In the data rows, zero lies at 4.5, halfway between 4 and 5.
Here are some points:
[1, 2, 7, 6, 2, 5, 9, 4, 0, 3, 3, 7, 7, 8, 5, 7, 4, 7, 3, 9, 4, 0, 4, 3, 4, 5, 5, 8, 7, 7, 1, 6]
[3, 4, 4, 7, 3, 5, 8, 4, 2, 1, 3, 6, 7, 7, 5, 7, 2, 4, 5, 7, 6, 3, 0, 5, 2, 7, 6, 8, 6, 3, 3, 5]
[3, 2, 6, 5, 5, 3, 5, 2, 1, 5, 1, 5, 6, 6, 4, 5, 2, 4, 6, 7, 2, 1, 3, 3, 4, 4, 4, 6, 4, 2, 3, 5]
[4, 5, 6, 9, 1, 6, 8, 7, 0, 3, 3, 7, 6, 6, 6, 7, 2, 3, 4, 7, 6, 0, 5, 2, 2, 6, 6, 7, 6, 3, 4, 6]
[4, 3, 6, 8, 4, 4, 6, 6, 2, 1, 4, 7, 5, 6, 8, 7, 2, 4, 7, 8, 3, 3, 4, 2, 3, 6, 7, 6, 3, 4, 2, 6]
[3, 1, 6, 5, 1, 4, 7, 4, 2, 4, 5, 5, 8, 6, 5, 7, 3, 4, 3, 8, 6, 2, 4, 4, 0, 5, 6, 6, 5, 7, 4, 6]
[3, 4, 5, 9, 2, 4, 8, 3, 2, 4, 4, 5, 7, 4, 4, 7, 2, 6, 5, 9, 4, 4, 5, 3, 2, 4, 4, 8, 7, 5, 3, 4]
[5, 1, 7, 7, 4, 5, 6, 3, 3, 2, 3, 7, 4, 7, 6, 8, 0, 4, 5, 8, 5, 3, 5, 4, 4, 7, 5, 8, 6, 5, 5, 4]
[5, 3, 6, 6, 4, 7, 7, 3, 1, 0, 7, 7, 6, 8, 7, 7, 4, 3, 2, 6, 6, 6, 3, 2, 2, 5, 5, 4, 5, 3, 3, 6]
[5, 6, 1, 5, 6, 5, 3, 5, 9, 8, 8, 3, 1, 3, 2, 4, 7, 2, 4, 3, 5, 6, 6, 9, 9, 3, 5, 1, 3, 6, 8, 5]
[3, 7, 4, 1, 4, 7, 2, 7, 6, 9, 6, 5, 2, 2, 0, 2, 7, 4, 7, 3, 5, 8, 5, 6, 7, 3, 3, 4, 5, 3, 6, 3]
[3, 8, 3, 3, 6, 3, 3, 6, 8, 6, 4, 1, 2, 3, 5, 3, 6, 5, 6, 2, 6, 4, 7, 5, 9, 4, 5, 2, 0, 4, 6, 3]
[4, 7, 4, 1, 7, 2, 3, 6, 7, 6, 5, 5, 0, 4, 5, 4, 5, 4, 7, 3, 5, 6, 6, 6, 7, 4, 2, 3, 3, 6, 7, 5]
[5, 8, 4, 0, 5, 5, 4, 6, 9, 6, 6, 2, 5, 1, 4, 6, 4, 7, 3, 1, 6, 7, 6, 8, 9, 4, 5, 2, 5, 4, 4, 3]
[4, 2, 4, 6, 3, 6, 5, 5, 2, 1, 4, 5, 5, 4, 7, 8, 2, 1, 5, 7, 8, 0, 2, 2, 3, 8, 4, 9, 6, 5, 3, 4]
[6, 3, 7, 8, 4, 5, 7, 4, 2, 3, 5, 6, 7, 7, 7, 7, 4, 5, 3, 8, 2, 1, 5, 4, 2, 8, 5, 9, 4, 4, 3, 5]
[4, 2, 7, 4, 2, 6, 8, 5, 3, 4, 1, 5, 9, 7, 7, 6, 5, 3, 6, 6, 4, 3, 4, 3, 2, 3, 4, 9, 7, 5, 3, 4]
[5, 6, 0, 3, 6, 3, 3, 7, 8, 7, 6, 3, 0, 1, 3, 3, 6, 5, 3, 3, 5, 6, 4, 5, 5, 4, 1, 2, 3, 8, 7, 0]
[3, 6, 6, 5, 2, 5, 5, 7, 2, 1, 2, 5, 8, 5, 6, 6, 2, 5, 2, 7, 5, 1, 3, 0, 4, 4, 5, 8, 6, 4, 2, 5]
[4, 1, 7, 8, 4, 6, 9, 4, 3, 6, 4, 5, 5, 9, 4, 2, 1, 3, 4, 8, 5, 0, 4, 2, 0, 6, 4, 5, 5, 4, 4, 6]
[5, 7, 2, 3, 6, 2, 3, 6, 7, 4, 7, 4, 2, 4, 5, 0, 7, 6, 3, 1, 2, 6, 7, 6, 6, 2, 4, 1, 2, 5, 6, 3]
[7, 9, 4, 1, 6, 3, 3, 7, 7, 8, 6, 2, 2, 4, 3, 2, 7, 7, 6, 4, 4, 8, 4, 8, 6, 5, 2, 3, 4, 6, 8, 5]
[5, 6, 3, 4, 7, 4, 3, 6, 7, 6, 5, 4, 2, 3, 4, 3, 6, 6, 2, 3, 7, 7, 7, 4, 6, 4, 3, 1, 4, 7, 8, 3]
[6, 1, 3, 7, 2, 4, 9, 4, 3, 2, 2, 6, 6, 7, 4, 8, 1, 4, 4, 5, 5, 4, 2, 3, 2, 7, 5, 8, 5, 3, 2, 5]
[3, 1, 5, 7, 4, 4, 9, 3, 1, 4, 3, 5, 6, 9, 5, 7, 5, 3, 5, 8, 4, 3, 3, 4, 3, 4, 2, 9, 5, 3, 2, 8]
[5, 1, 5, 3, 5, 5, 4, 7, 4, 5, 3, 5, 3, 1, 5, 3, 3, 5, 4, 3, 4, 2, 4, 4, 4, 3, 6, 5, 3, 4, 3, 5]
[5, 8, 4, 5, 7, 5, 2, 5, 9, 8, 8, 4, 3, 3, 3, 0, 7, 5, 3, 2, 4, 7, 7, 3, 7, 5, 4, 4, 4, 5, 6, 4]
[5, 2, 7, 5, 5, 6, 3, 5, 2, 4, 4, 5, 6, 5, 6, 6, 4, 4, 4, 6, 6, 2, 6, 4, 2, 7, 7, 8, 6, 6, 2, 6]
[4, 1, 6, 5, 2, 4, 5, 2, 2, 5, 3, 6, 9, 5, 8, 4, 3, 5, 5, 4, 4, 3, 3, 3, 4, 6, 5, 9, 5, 6, 3, 5]
[3, 2, 5, 6, 1, 4, 7, 2, 2, 3, 2, 6, 5, 8, 5, 6, 3, 6, 3, 8, 2, 4, 6, 4, 1, 8, 6, 5, 3, 1, 3, 3]
[5, 5, 2, 5, 6, 6, 1, 4, 9, 6, 7, 4, 3, 2, 0, 4, 7, 7, 4, 3, 4, 4, 5, 6, 7, 3, 5, 3, 4, 3, 6, 8]
[5, 3, 6, 8, 1, 4, 7, 3, 1, 4, 4, 4, 6, 4, 2, 5, 3, 4, 4, 5, 4, 4, 4, 1, 4, 5, 3, 6, 5, 3, 3, 3]
[6, 5, 4, 4, 6, 6, 1, 4, 7, 8, 6, 4, 4, 4, 4, 1, 6, 6, 3, 3, 3, 7, 8, 6, 8, 3, 4, 3, 2, 5, 4, 5]
[4, 0, 6, 6, 2, 4, 6, 4, 4, 5, 3, 6, 6, 5, 4, 5, 3, 4, 4, 7, 4, 3, 4, 2, 4, 6, 2, 6, 3, 6, 6, 5]
[2, 4, 6, 8, 5, 5, 6, 4, 1, 3, 4, 5, 6, 6, 5, 6, 3, 3, 3, 6, 4, 1, 3, 1, 2, 4, 4, 6, 4, 4, 0, 6]
[3, 1, 5, 5, 4, 6, 8, 4, 1, 4, 4, 8, 5, 7, 6, 6, 2, 5, 3, 8, 4, 3, 4, 3, 1, 5, 3, 5, 3, 4, 4, 4]
[5, 8, 2, 0, 6, 6, 2, 5, 9, 6, 6, 3, 3, 4, 7, 2, 5, 5, 5, 2, 4, 7, 7, 5, 7, 3, 3, 3, 5, 3, 6, 6]
[7, 6, 4, 3, 5, 4, 5, 6, 8, 6, 5, 1, 3, 5, 2, 3, 8, 4, 5, 2, 4, 7, 6, 8, 8, 4, 3, 2, 5, 5, 5, 5]
Then 10 other points, each followed by its number:
[4, 2, 3, 7, 6, 7, 5, 3, 0, 3, 4, 6, 8, 5, 8, 8, 5, 4, 2, 6, 5, 2, 4, 4, 3, 3, 2, 9, 4, 4, 3, 3] 0
[5, 3, 3, 4, 5, 4, 1, 3, 8, 5, 5, 4, 1, 1, 3, 3, 4, 5, 4, 2, 5, 6, 6, 5, 7, 2, 5, 2, 5, 5, 6, 4] 1
[4, 3, 7, 7, 2, 8, 5, 2, 5, 3, 3, 4, 8, 4, 5, 8, 1, 4, 5, 9, 4, 2, 6, 3, 3, 6, 6, 7, 5, 2, 0, 6] 2
[5, 9, 5, 5, 6, 2, 2, 4, 6, 3, 4, 4, 3, 5, 1, 2, 9, 7, 5, 3, 1, 9, 7, 5, 6, 3, 2, 1, 4, 5, 7, 4] 3
[4, 6, 4, 2, 4, 6, 1, 6, 6, 7, 5, 4, 4, 1, 3, 3, 8, 6, 3, 2, 2, 9, 4, 7, 5, 4, 2, 0, 4, 6, 4, 4] 4
[4, 2, 6, 6, 2, 3, 7, 5, 5, 1, 2, 6, 8, 5, 5, 5, 0, 2, 4, 5, 5, 2, 1, 3, 2, 5, 9, 6, 5, 4, 2, 6] 5
[5, 6, 1, 2, 5, 3, 2, 4, 7, 6, 5, 4, 3, 4, 0, 1, 8, 6, 8, 4, 4, 9, 2, 7, 6, 4, 4, 3, 7, 3, 5, 5] 6
[5, 6, 6, 7, 5, 2, 2, 5, 8, 4, 4, 2, 4, 2, 3, 1, 9, 3, 5, 3, 3, 9, 4, 7, 8, 2, 5, 3, 3, 6, 5, 7] 7
[6, 4, 4, 3, 2, 5, 6, 6, 0, 4, 3, 4, 5, 3, 6, 5, 4, 4, 4, 5, 5, 2, 4, 2, 4, 6, 6, 3, 3, 5, 4, 5] 8
[4, 7, 3, 5, 7, 4, 4, 5, 7, 6, 5, 3, 3, 3, 4, 2, 5, 6, 4, 5, 3, 9, 8, 7, 6, 4, 4, 1, 4, 4, 9, 5] 9
Which of these numbered points is nearest to each point below, ignoring the direction in which the first points spread most? Its number follows each.
[3, 4, 7, 4, 2, 8, 6, 2, 2, 3, 2, 6, 8, 8, 5, 8, 0, 5, 4, 7, 6, 2, 5, 3, 0, 7, 4, 8, 4, 3, 3, 3] > 2
[5, 7, 3, 3, 6, 3, 3, 6, 5, 5, 5, 5, 1, 4, 1, 2, 9, 5, 5, 4, 6, 7, 6, 8, 7, 5, 7, 2, 6, 6, 4, 4] > 6
[2, 4, 4, 8, 2, 6, 8, 3, 3, 4, 3, 5, 5, 4, 4, 7, 5, 3, 5, 8, 6, 2, 3, 4, 6, 7, 6, 8, 4, 4, 0, 5] > 2
[5, 2, 6, 5, 3, 6, 8, 5, 3, 3, 7, 0, 5, 7, 6, 6, 3, 4, 5, 9, 5, 2, 4, 3, 3, 6, 5, 9, 8, 2, 2, 5] > 2
[6, 5, 4, 5, 7, 3, 2, 7, 9, 5, 7, 4, 3, 6, 2, 4, 7, 5, 6, 4, 3, 7, 5, 8, 9, 3, 4, 1, 2, 4, 4, 6] > 7
[2, 3, 5, 6, 1, 6, 6, 3, 0, 2, 3, 6, 8, 8, 4, 8, 5, 4, 5, 4, 8, 1, 1, 4, 3, 7, 5, 7, 8, 2, 5, 3] > 6
[3, 1, 6, 5, 3, 5, 4, 3, 1, 4, 4, 4, 8, 5, 8, 9, 6, 5, 3, 5, 5, 1, 3, 2, 3, 5, 4, 9, 5, 5, 2, 3] > 0
[6, 4, 6, 7, 5, 4, 5, 4, 4, 4, 4, 4, 7, 6, 4, 7, 4, 5, 2, 6, 6, 3, 0, 5, 3, 6, 7, 6, 3, 4, 4, 2] > 5
[6, 7, 7, 5, 6, 3, 3, 7, 8, 6, 7, 3, 1, 3, 4, 6, 6, 5, 3, 5, 4, 8, 5, 7, 8, 5, 5, 2, 2, 3, 8, 4] > 9
[2, 4, 2, 0, 5, 5, 4, 4, 7, 5, 5, 6, 4, 3, 4, 5, 8, 6, 5, 2, 2, 6, 5, 6, 8, 7, 3, 2, 4, 7, 5, 6] > 4
[7, 0, 4, 6, 2, 3, 5, 4, 3, 2, 3, 8, 5, 5, 4, 8, 3, 5, 2, 6, 5, 2, 3, 3, 2, 6, 5, 7, 8, 4, 4, 4] > 1
[6, 5, 5, 5, 4, 5, 7, 4, 3, 4, 2, 5, 6, 7, 4, 7, 3, 4, 7, 7, 6, 1, 2, 3, 3, 5, 5, 9, 6, 5, 2, 5] > 6
[5, 6, 7, 5, 1, 4, 8, 5, 4, 4, 4, 3, 5, 8, 6, 6, 3, 6, 3, 7, 8, 5, 1, 2, 3, 4, 8, 6, 5, 4, 1, 5] > 5
[8, 7, 3, 2, 6, 6, 4, 5, 5, 7, 6, 2, 3, 2, 3, 2, 5, 4, 4, 3, 4, 6, 4, 4, 8, 5, 4, 1, 3, 4, 7, 6] > 8
[3, 9, 5, 3, 6, 4, 2, 5, 6, 4, 6, 3, 2, 4, 3, 4, 6, 7, 4, 2, 3, 8, 5, 5, 8, 2, 1, 3, 6, 6, 7, 4] > 3
[3, 3, 6, 4, 4, 7, 4, 3, 1, 5, 4, 5, 9, 7, 6, 8, 2, 3, 4, 7, 3, 3, 3, 2, 4, 8, 7, 9, 8, 3, 4, 4] > 2
[6, 8, 2, 5, 4, 2, 2, 5, 6, 6, 3, 6, 6, 2, 2, 4, 9, 5, 4, 2, 2, 8, 6, 7, 7, 4, 6, 3, 4, 4, 8, 3] > 3
[6, 5, 4, 2, 3, 3, 4, 3, 7, 4, 6, 5, 2, 3, 2, 0, 5, 3, 4, 3, 5, 7, 6, 6, 8, 1, 2, 0, 5, 5, 6, 6] > 1
[6, 5, 6, 4, 6, 3, 2, 5, 9, 8, 6, 5, 1, 2, 0, 2, 8, 5, 3, 2, 5, 7, 7, 7, 6, 3, 5, 3, 4, 6, 5, 3] > 1
[5, 5, 3, 4, 6, 4, 5, 4, 4, 5, 3, 5, 3, 1, 2, 1, 5, 5, 7, 2, 4, 6, 4, 3, 4, 5, 4, 6, 5, 5, 2, 4] > 6
[5, 1, 5, 6, 3, 6, 5, 3, 4, 2, 3, 4, 8, 4, 6, 6, 1, 4, 3, 8, 7, 2, 3, 2, 3, 6, 6, 9, 6, 5, 5, 4] > 1
[7, 3, 3, 4, 3, 5, 4, 3, 4, 4, 5, 6, 4, 3, 7, 7, 2, 4, 4, 5, 4, 2, 5, 3, 3, 5, 6, 6, 7, 4, 1, 4] > 1
[4, 8, 5, 5, 9, 5, 3, 5, 8, 5, 4, 2, 1, 3, 4, 6, 7, 3, 6, 1, 6, 8, 6, 6, 7, 3, 6, 2, 3, 7, 5, 7] > 7
[4, 4, 6, 5, 4, 6, 7, 4, 1, 3, 4, 5, 8, 8, 4, 5, 4, 8, 3, 8, 5, 4, 5, 5, 3, 6, 7, 6, 7, 4, 4, 5] > 9
[8, 7, 3, 1, 6, 4, 5, 4, 9, 4, 4, 3, 2, 3, 3, 1, 5, 5, 4, 2, 4, 9, 4, 7, 7, 4, 3, 2, 6, 4, 4, 5] > 6
[2, 6, 5, 3, 3, 4, 0, 4, 4, 5, 4, 2, 3, 3, 5, 0, 7, 4, 2, 3, 3, 5, 6, 4, 6, 4, 2, 1, 6, 5, 3, 6] > 4
[8, 6, 4, 2, 6, 0, 2, 5, 6, 6, 5, 2, 4, 4, 3, 4, 6, 3, 7, 2, 3, 7, 5, 9, 8, 2, 3, 1, 3, 6, 8, 6] > 7
[7, 6, 5, 0, 5, 1, 2, 6, 8, 3, 6, 2, 3, 3, 3, 1, 8, 5, 7, 4, 4, 7, 6, 7, 9, 3, 5, 2, 4, 5, 4, 4] > 7
[6, 5, 3, 1, 4, 5, 4, 5, 1, 7, 1, 8, 4, 2, 3, 5, 3, 4, 4, 5, 4, 1, 3, 2, 5, 4, 6, 5, 4, 6, 3, 1] > 8
[5, 7, 3, 3, 5, 1, 2, 3, 8, 4, 5, 7, 6, 2, 2, 1, 6, 3, 6, 3, 3, 7, 5, 6, 7, 4, 4, 2, 1, 4, 8, 4] > 5
[3, 1, 6, 6, 3, 5, 8, 3, 3, 3, 5, 6, 7, 6, 6, 7, 1, 4, 4, 9, 5, 2, 6, 1, 4, 5, 7, 8, 3, 3, 2, 7] > 2
[6, 3, 5, 4, 2, 7, 7, 6, 1, 3, 5, 6, 6, 5, 6, 6, 1, 6, 5, 6, 5, 3, 3, 1, 4, 6, 7, 8, 6, 5, 3, 4] > 8
[6, 5, 5, 1, 4, 5, 4, 8, 4, 5, 6, 3, 2, 6, 7, 4, 5, 8, 4, 1, 7, 1, 5, 5, 5, 1, 5, 3, 5, 6, 3, 5] > 8
[3, 5, 5, 2, 6, 5, 3, 5, 6, 6, 6, 3, 4, 3, 4, 3, 8, 6, 7, 1, 5, 6, 6, 8, 5, 1, 3, 0, 3, 6, 5, 6] > 4
[5, 5, 3, 2, 4, 4, 2, 7, 2, 7, 2, 3, 1, 2, 5, 4, 4, 4, 4, 2, 4, 4, 6, 4, 5, 3, 6, 6, 4, 6, 5, 2] > 8
[5, 2, 5, 6, 3, 7, 4, 6, 2, 3, 2, 7, 9, 6, 7, 4, 3, 5, 4, 6, 5, 5, 3, 5, 2, 5, 6, 8, 2, 6, 2, 5] > 4
[4, 8, 2, 4, 7, 4, 4, 7, 9, 6, 5, 3, 3, 2, 3, 3, 6, 5, 6, 2, 4, 7, 5, 9, 5, 4, 3, 1, 4, 4, 7, 4] > 9
[4, 7, 4, 4, 6, 5, 2, 5, 8, 4, 6, 5, 4, 3, 3, 1, 8, 5, 5, 2, 5, 8, 5, 9, 8, 5, 4, 1, 5, 5, 6, 7] > 7
[6, 3, 6, 5, 5, 2, 9, 4, 0, 2, 4, 3, 6, 2, 6, 6, 0, 4, 7, 5, 6, 2, 4, 3, 3, 6, 5, 7, 4, 6, 1, 4] > 8
[2, 7, 2, 4, 7, 5, 4, 5, 6, 6, 6, 5, 1, 5, 3, 0, 6, 6, 6, 4, 4, 7, 5, 6, 5, 3, 4, 1, 5, 7, 7, 5] > 9
[4, 4, 4, 3, 1, 6, 5, 5, 3, 3, 3, 4, 6, 5, 7, 3, 1, 5, 6, 6, 8, 2, 5, 3, 1, 4, 6, 5, 3, 4, 4, 5] > 8
Now 10 new points, numbered from 0 again:
[4, 5, 4, 4, 6, 3, 2, 7, 7, 4, 5, 2, 4, 4, 3, 2, 5, 4, 4, 3, 5, 6, 5, 7, 9, 3, 4, 2, 5, 3, 5, 6] 0
[4, 4, 7, 5, 2, 4, 5, 3, 2, 3, 6, 5, 4, 7, 3, 5, 2, 4, 7, 7, 5, 2, 3, 4, 1, 6, 5, 4, 5, 6, 3, 6] 1
[5, 9, 3, 4, 6, 8, 4, 5, 8, 5, 5, 3, 5, 3, 3, 2, 6, 3, 4, 0, 5, 7, 5, 8, 9, 5, 4, 2, 6, 5, 7, 4] 2
[4, 5, 9, 8, 2, 5, 7, 5, 3, 3, 4, 5, 6, 6, 2, 7, 0, 0, 5, 7, 4, 1, 5, 4, 2, 7, 6, 5, 5, 6, 4, 5] 3
[6, 7, 3, 5, 6, 2, 1, 3, 5, 3, 4, 3, 4, 3, 4, 3, 5, 4, 5, 2, 3, 6, 6, 8, 7, 3, 5, 0, 6, 4, 4, 3] 4
[4, 3, 3, 4, 4, 4, 3, 4, 3, 3, 5, 5, 2, 3, 4, 2, 4, 5, 6, 3, 5, 4, 3, 3, 2, 3, 4, 1, 2, 5, 2, 3] 5
[5, 7, 4, 3, 6, 3, 2, 3, 7, 6, 5, 5, 3, 3, 5, 1, 8, 6, 7, 4, 5, 7, 6, 7, 9, 2, 3, 3, 2, 5, 5, 4] 6
[5, 2, 5, 7, 3, 6, 6, 3, 2, 4, 4, 7, 7, 4, 7, 6, 4, 5, 6, 5, 2, 2, 1, 1, 1, 4, 4, 5, 7, 2, 2, 4] 7
[5, 9, 6, 2, 7, 4, 1, 8, 5, 8, 4, 3, 0, 4, 4, 2, 6, 5, 8, 2, 4, 7, 7, 6, 5, 3, 5, 3, 4, 6, 8, 6] 8
[1, 0, 5, 5, 1, 7, 6, 4, 2, 2, 6, 7, 6, 2, 5, 9, 3, 3, 6, 5, 6, 3, 3, 4, 4, 5, 5, 9, 6, 5, 2, 6] 9
The same question for these:
[4, 5, 5, 6, 4, 6, 6, 5, 0, 5, 4, 5, 5, 5, 7, 8, 2, 4, 8, 5, 6, 4, 3, 2, 2, 4, 4, 9, 7, 5, 5, 5] > 8
[5, 7, 2, 0, 5, 4, 1, 4, 5, 6, 8, 2, 4, 2, 2, 3, 5, 6, 5, 5, 3, 5, 4, 8, 5, 4, 4, 2, 3, 6, 7, 4] > 1
[3, 2, 2, 6, 2, 7, 5, 2, 0, 3, 5, 6, 7, 3, 7, 8, 0, 2, 5, 5, 8, 2, 4, 4, 1, 3, 4, 9, 7, 3, 3, 1] > 9
[5, 2, 6, 6, 2, 5, 4, 6, 0, 3, 3, 1, 8, 5, 5, 8, 2, 6, 4, 5, 5, 1, 3, 4, 3, 4, 5, 9, 7, 3, 4, 5] > 0
[3, 2, 6, 7, 2, 3, 3, 4, 5, 2, 4, 3, 7, 9, 6, 7, 3, 3, 2, 7, 3, 3, 0, 3, 4, 7, 3, 5, 5, 4, 2, 4] > 0
[3, 3, 3, 5, 3, 5, 4, 5, 3, 0, 2, 7, 3, 1, 5, 5, 2, 6, 4, 4, 5, 5, 4, 3, 0, 4, 5, 4, 5, 7, 4, 6] > 5
[3, 5, 6, 9, 4, 5, 9, 2, 0, 4, 4, 6, 5, 9, 3, 8, 4, 2, 3, 8, 4, 2, 3, 3, 0, 9, 6, 8, 3, 5, 6, 3] > 3
[5, 8, 3, 3, 5, 2, 2, 5, 8, 5, 6, 5, 3, 3, 3, 3, 9, 4, 5, 3, 5, 8, 6, 8, 6, 3, 3, 2, 1, 6, 5, 5] > 6
[5, 8, 4, 4, 2, 3, 2, 8, 5, 7, 8, 2, 4, 2, 2, 0, 5, 5, 7, 4, 3, 7, 4, 5, 4, 4, 5, 2, 5, 5, 7, 4] > 1
[3, 7, 3, 4, 6, 7, 2, 5, 8, 5, 6, 4, 4, 2, 4, 1, 6, 5, 3, 0, 3, 9, 6, 7, 7, 3, 3, 3, 4, 5, 8, 4] > 2
[1, 7, 5, 3, 4, 2, 5, 7, 9, 7, 4, 4, 3, 4, 2, 2, 7, 5, 6, 2, 4, 6, 5, 6, 8, 2, 4, 1, 4, 4, 6, 7] > 0
[4, 9, 4, 1, 6, 5, 2, 3, 7, 7, 4, 2, 5, 3, 4, 4, 5, 4, 4, 2, 6, 8, 6, 8, 7, 3, 2, 3, 6, 7, 7, 4] > 2
[3, 3, 7, 5, 4, 5, 4, 4, 2, 6, 2, 8, 7, 7, 7, 9, 3, 3, 6, 6, 6, 3, 5, 4, 2, 5, 5, 8, 9, 4, 3, 5] > 8
[5, 7, 4, 2, 7, 5, 1, 6, 9, 4, 3, 4, 5, 3, 4, 4, 8, 3, 5, 2, 5, 6, 4, 9, 8, 4, 3, 1, 5, 7, 9, 2] > 2
[4, 4, 8, 8, 3, 5, 4, 3, 2, 1, 3, 7, 5, 6, 7, 4, 4, 5, 7, 7, 5, 1, 3, 4, 2, 5, 5, 8, 5, 4, 3, 5] > 6
[3, 2, 6, 6, 3, 4, 8, 3, 1, 3, 4, 4, 7, 9, 3, 6, 2, 4, 5, 9, 3, 1, 3, 3, 2, 7, 3, 5, 4, 3, 4, 3] > 1
[5, 2, 5, 8, 3, 7, 6, 5, 0, 6, 5, 5, 6, 4, 7, 4, 3, 4, 5, 5, 4, 3, 2, 3, 0, 5, 3, 6, 6, 5, 4, 5] > 7
[3, 2, 6, 7, 3, 6, 6, 3, 2, 3, 2, 5, 7, 7, 7, 6, 5, 3, 6, 6, 5, 3, 3, 4, 2, 5, 5, 9, 4, 6, 3, 4] > 6
[5, 6, 3, 1, 6, 3, 2, 4, 7, 5, 7, 3, 3, 2, 6, 5, 5, 5, 8, 0, 4, 8, 7, 9, 5, 1, 4, 1, 5, 5, 5, 5] > 4
[4, 3, 8, 9, 3, 6, 7, 4, 4, 5, 1, 5, 5, 9, 5, 7, 0, 4, 3, 8, 3, 2, 3, 4, 3, 3, 6, 5, 4, 4, 3, 3] > 3
[5, 8, 4, 2, 8, 4, 4, 6, 9, 8, 5, 3, 2, 1, 4, 3, 6, 2, 7, 2, 5, 8, 6, 9, 4, 4, 4, 2, 5, 7, 8, 5] > 8
[5, 9, 4, 3, 8, 2, 3, 4, 4, 7, 6, 2, 2, 4, 3, 3, 3, 5, 6, 3, 7, 9, 4, 5, 5, 2, 3, 1, 5, 7, 5, 3] > 1
[5, 3, 2, 2, 7, 7, 4, 5, 9, 7, 7, 4, 2, 2, 3, 2, 6, 3, 4, 2, 3, 7, 8, 7, 7, 3, 2, 5, 7, 6, 5, 3] > 9
[5, 7, 3, 3, 5, 3, 2, 5, 5, 2, 3, 4, 2, 3, 5, 1, 5, 4, 6, 3, 3, 3, 9, 3, 2, 4, 5, 0, 5, 5, 6, 7] > 8
[7, 7, 5, 3, 5, 4, 1, 5, 5, 6, 6, 2, 2, 0, 6, 3, 3, 5, 4, 2, 4, 8, 5, 7, 7, 3, 6, 1, 6, 2, 3, 5] > 4
[2, 2, 5, 1, 1, 5, 4, 6, 1, 4, 3, 4, 4, 4, 4, 2, 3, 3, 5, 4, 4, 3, 5, 2, 2, 5, 4, 5, 5, 5, 2, 2] > 5
[4, 8, 0, 5, 6, 4, 3, 4, 4, 7, 7, 2, 3, 4, 2, 3, 7, 5, 6, 1, 4, 9, 7, 6, 5, 3, 2, 0, 5, 4, 5, 5] > 4
[6, 4, 5, 6, 2, 5, 6, 2, 2, 3, 5, 4, 6, 5, 7, 6, 5, 5, 5, 7, 4, 1, 3, 2, 3, 6, 4, 4, 6, 2, 3, 3] > 7
[3, 3, 4, 8, 6, 7, 9, 3, 0, 5, 3, 6, 6, 9, 4, 6, 3, 4, 3, 7, 4, 4, 2, 1, 3, 7, 6, 5, 4, 5, 5, 6] > 2
[5, 3, 5, 5, 5, 7, 5, 4, 2, 3, 1, 7, 7, 4, 8, 9, 2, 2, 7, 5, 3, 4, 1, 4, 4, 6, 5, 9, 5, 6, 1, 4] > 9
[3, 8, 4, 3, 7, 1, 2, 5, 6, 6, 3, 4, 3, 4, 4, 3, 7, 7, 7, 6, 6, 9, 5, 8, 9, 1, 3, 4, 2, 5, 6, 4] > 6
[4, 5, 5, 7, 2, 6, 7, 4, 1, 1, 3, 7, 8, 5, 6, 7, 4, 7, 4, 7, 3, 3, 5, 4, 1, 4, 5, 9, 4, 5, 1, 2] > 6
[4, 4, 4, 7, 1, 7, 8, 5, 3, 4, 2, 3, 7, 6, 6, 6, 6, 6, 4, 6, 5, 3, 3, 4, 4, 4, 6, 5, 5, 4, 4, 4] > 2
[6, 1, 4, 7, 3, 6, 6, 6, 1, 3, 4, 4, 8, 8, 4, 7, 2, 6, 6, 7, 5, 2, 3, 3, 2, 4, 5, 9, 5, 3, 3, 8] > 0
[5, 7, 5, 3, 8, 6, 5, 6, 7, 6, 8, 3, 3, 4, 4, 1, 6, 3, 6, 3, 4, 7, 4, 8, 7, 5, 3, 1, 6, 5, 5, 3] > 2
[5, 4, 4, 6, 2, 5, 8, 4, 0, 2, 4, 7, 6, 7, 4, 9, 4, 4, 4, 7, 5, 5, 4, 2, 3, 7, 6, 8, 6, 5, 5, 5] > 2
[4, 5, 4, 3, 4, 4, 4, 5, 7, 5, 6, 0, 3, 4, 4, 4, 3, 2, 6, 5, 3, 5, 8, 7, 9, 3, 2, 1, 5, 2, 6, 3] > 0
[4, 4, 2, 5, 4, 6, 5, 5, 3, 5, 3, 4, 5, 5, 7, 8, 2, 4, 7, 6, 5, 3, 5, 2, 4, 5, 5, 9, 4, 5, 4, 4] > 9
[7, 6, 3, 4, 5, 3, 1, 6, 6, 3, 6, 3, 1, 2, 5, 2, 5, 5, 4, 2, 5, 8, 5, 8, 5, 4, 5, 2, 3, 6, 7, 3] > 4
[5, 5, 3, 2, 4, 4, 4, 5, 8, 8, 8, 4, 2, 4, 3, 1, 7, 4, 5, 1, 6, 6, 6, 6, 7, 4, 4, 2, 6, 6, 6, 4] > 1
[6, 2, 3, 4, 1, 5, 6, 1, 2, 4, 2, 6, 7, 5, 5, 7, 3, 5, 7, 4, 4, 3, 1, 1, 3, 7, 5, 8, 5, 4, 3, 5] > 7
